128 stands for zero in the data rows.
Some points, one per row:
[80, 129, 192, 201, 121, 92, 197, 97, 6, 143, 140, 78, 203, 23]
[82, 99, 57, 171, 130, 160, 185, 161, 242, 140, 116, 144, 139, 157]
[96, 104, 60, 160, 116, 157, 159, 171, 227, 130, 109, 145, 105, 156]
[124, 87, 150, 162, 144, 136, 92, 68, 41, 84, 103, 187, 196, 37]
[97, 173, 117, 156, 96, 67, 195, 216, 184, 176, 139, 58, 96, 142]
[182, 156, 152, 103, 135, 126, 119, 151, 173, 144, 164, 94, 155, 200]
[173, 140, 129, 119, 114, 98, 103, 157, 170, 133, 138, 142, 124, 157]
[143, 134, 126, 110, 117, 96, 74, 118, 104, 108, 107, 156, 85, 105]
[134, 122, 112, 129, 146, 150, 124, 120, 156, 119, 129, 144, 151, 160]
[146, 155, 156, 78, 116, 90, 88, 112, 63, 113, 132, 126, 78, 105]
[128, 113, 127, 126, 127, 124, 114, 100, 43, 99, 118, 150, 127, 72]
[127, 140, 129, 136, 123, 123, 151, 146, 148, 137, 140, 105, 135, 153]
[128, 138, 81, 154, 111, 98, 128, 188, 214, 144, 120, 122, 87, 155]
[109, 188, 214, 176, 105, 83, 235, 172, 86, 192, 180, 6, 191, 104]
[108, 114, 167, 90, 169, 230, 196, 93, 143, 139, 165, 87, 172, 211]
[147, 155, 170, 139, 125, 96, 154, 147, 102, 142, 149, 84, 146, 108]
[150, 145, 127, 113, 127, 132, 129, 157, 186, 148, 134, 118, 122, 191]
[111, 168, 231, 124, 125, 144, 216, 115, 66, 176, 197, 10, 171, 138]
[170, 151, 154, 115, 120, 102, 95, 136, 108, 136, 138, 122, 139, 132]
[78, 75, 27, 149, 97, 106, 57, 118, 106, 82, 40, 221, 24, 23]
[66, 113, 60, 157, 76, 70, 79, 122, 45, 100, 62, 186, 7, 0]
[149, 90, 69, 75, 126, 110, 9, 97, 94, 65, 66, 209, 49, 78]
Here are 16 more points, each followed by its number:
[175, 180, 167, 128, 111, 66, 104, 164, 126, 140, 146, 106, 145, 135] 0
[125, 139, 121, 111, 136, 144, 143, 133, 172, 132, 139, 123, 120, 182] 1
[161, 152, 87, 89, 110, 84, 77, 185, 182, 130, 104, 145, 59, 169] 2
[171, 153, 171, 88, 156, 156, 153, 130, 178, 136, 174, 101, 169, 222] 3
[108, 150, 168, 118, 103, 88, 119, 95, 0, 135, 134, 95, 85, 44] 4
[142, 105, 141, 99, 152, 156, 97, 82, 95, 102, 117, 154, 145, 120] 5
[80, 147, 68, 194, 75, 29, 152, 211, 145, 166, 107, 127, 66, 61] 6
[142, 138, 134, 112, 143, 149, 161, 164, 230, 152, 149, 94, 133, 224] 7
[155, 108, 99, 62, 130, 121, 39, 93, 73, 76, 78, 201, 60, 96] 8
[91, 112, 174, 186, 120, 117, 163, 92, 27, 127, 133, 115, 180, 27] 9
[122, 114, 139, 105, 174, 226, 178, 103, 193, 133, 159, 101, 174, 225] 10
[101, 131, 132, 115, 126, 136, 153, 114, 104, 135, 137, 107, 107, 123] 11
[109, 131, 159, 126, 118, 131, 144, 109, 60, 136, 143, 93, 139, 80] 12
[181, 178, 188, 60, 139, 125, 113, 135, 125, 148, 168, 88, 112, 205] 13
[149, 116, 194, 57, 176, 235, 140, 55, 114, 104, 172, 105, 163, 219] 14
[136, 149, 156, 130, 119, 122, 140, 141, 143, 129, 136, 116, 153, 142] 15
Which of these numbered points is nearest to each point below, looking only along the 5 directions in which the first points spread most? Its number follows each.
[64, 112, 147, 120, 110, 118, 125, 74, 0, 119, 106, 131, 85, 6] > 4
[195, 173, 198, 90, 127, 86, 79, 116, 66, 110, 133, 127, 156, 116] > 0
[97, 166, 187, 144, 113, 112, 185, 117, 57, 160, 166, 48, 139, 93] > 12
[114, 138, 145, 190, 138, 131, 234, 168, 229, 177, 176, 68, 199, 198] > 7
[76, 138, 57, 149, 71, 57, 139, 200, 151, 156, 84, 117, 18, 85] > 6
[125, 130, 96, 150, 123, 143, 164, 174, 218, 152, 133, 116, 129, 195] > 7
[153, 104, 175, 64, 181, 218, 129, 70, 117, 111, 167, 129, 160, 207] > 14
[189, 163, 169, 44, 135, 124, 70, 110, 102, 125, 154, 112, 104, 193] > 13
[153, 119, 102, 85, 139, 157, 98, 116, 178, 111, 123, 165, 121, 197] > 1
[115, 62, 75, 52, 150, 190, 18, 52, 81, 53, 72, 233, 34, 105] > 8
Here are 16 other points, each followed by its number:
[184, 172, 145, 46, 99, 70, 44, 148, 97, 121, 132, 135, 55, 146] 0
[196, 136, 75, 81, 126, 108, 36, 171, 227, 109, 104, 194, 82, 220] 1
[159, 125, 148, 135, 155, 173, 165, 118, 191, 134, 150, 124, 195, 188] 2
[150, 118, 119, 125, 154, 153, 111, 131, 169, 124, 133, 142, 153, 165] 3
[138, 102, 105, 119, 139, 162, 91, 100, 130, 99, 96, 189, 123, 132] 4
[142, 179, 240, 156, 148, 133, 223, 147, 115, 184, 209, 20, 250, 161] 5
[118, 138, 144, 175, 146, 149, 243, 174, 229, 183, 178, 47, 206, 212] 6
[93, 113, 137, 121, 103, 113, 110, 69, 0, 112, 100, 137, 73, 9] 7
[128, 100, 169, 69, 186, 230, 129, 63, 111, 102, 146, 126, 159, 193] 8
[175, 152, 155, 87, 139, 138, 114, 137, 166, 133, 154, 118, 138, 203] 9
[68, 107, 139, 149, 159, 205, 220, 105, 152, 161, 153, 73, 171, 164] 10
[194, 173, 117, 45, 79, 50, 13, 167, 116, 115, 116, 153, 0, 149] 11
[127, 133, 163, 147, 123, 120, 156, 118, 115, 145, 143, 98, 175, 115] 12
[159, 147, 87, 127, 94, 56, 48, 176, 163, 124, 104, 169, 91, 114] 13
[87, 79, 46, 116, 103, 134, 49, 85, 67, 67, 63, 210, 29, 47] 14
[161, 134, 180, 81, 151, 127, 73, 78, 52, 101, 138, 146, 145, 115] 15
Which of these numbered points is nearest to each point below, looking only along the 5 directions in which the first points spread most? Its number follows each.
[125, 96, 92, 120, 155, 185, 101, 99, 150, 103, 103, 175, 124, 145] > 4
[156, 144, 146, 120, 165, 171, 181, 142, 215, 154, 167, 99, 205, 226] > 2
[94, 128, 131, 186, 147, 165, 250, 183, 224, 177, 165, 61, 197, 198] > 6
[140, 181, 226, 165, 136, 117, 207, 156, 118, 181, 192, 30, 243, 143] > 5
[122, 162, 218, 159, 137, 116, 209, 132, 88, 169, 179, 36, 212, 130] > 5
[136, 120, 149, 121, 146, 166, 166, 127, 164, 142, 161, 106, 164, 183] > 2
[156, 91, 93, 139, 141, 137, 30, 81, 85, 56, 90, 232, 150, 54] > 4
[112, 125, 146, 173, 152, 152, 203, 142, 164, 156, 148, 94, 197, 141] > 10
[131, 104, 150, 91, 165, 204, 127, 87, 133, 106, 141, 127, 145, 189] > 8
[139, 134, 155, 178, 129, 100, 159, 141, 122, 134, 143, 115, 192, 100] > 12
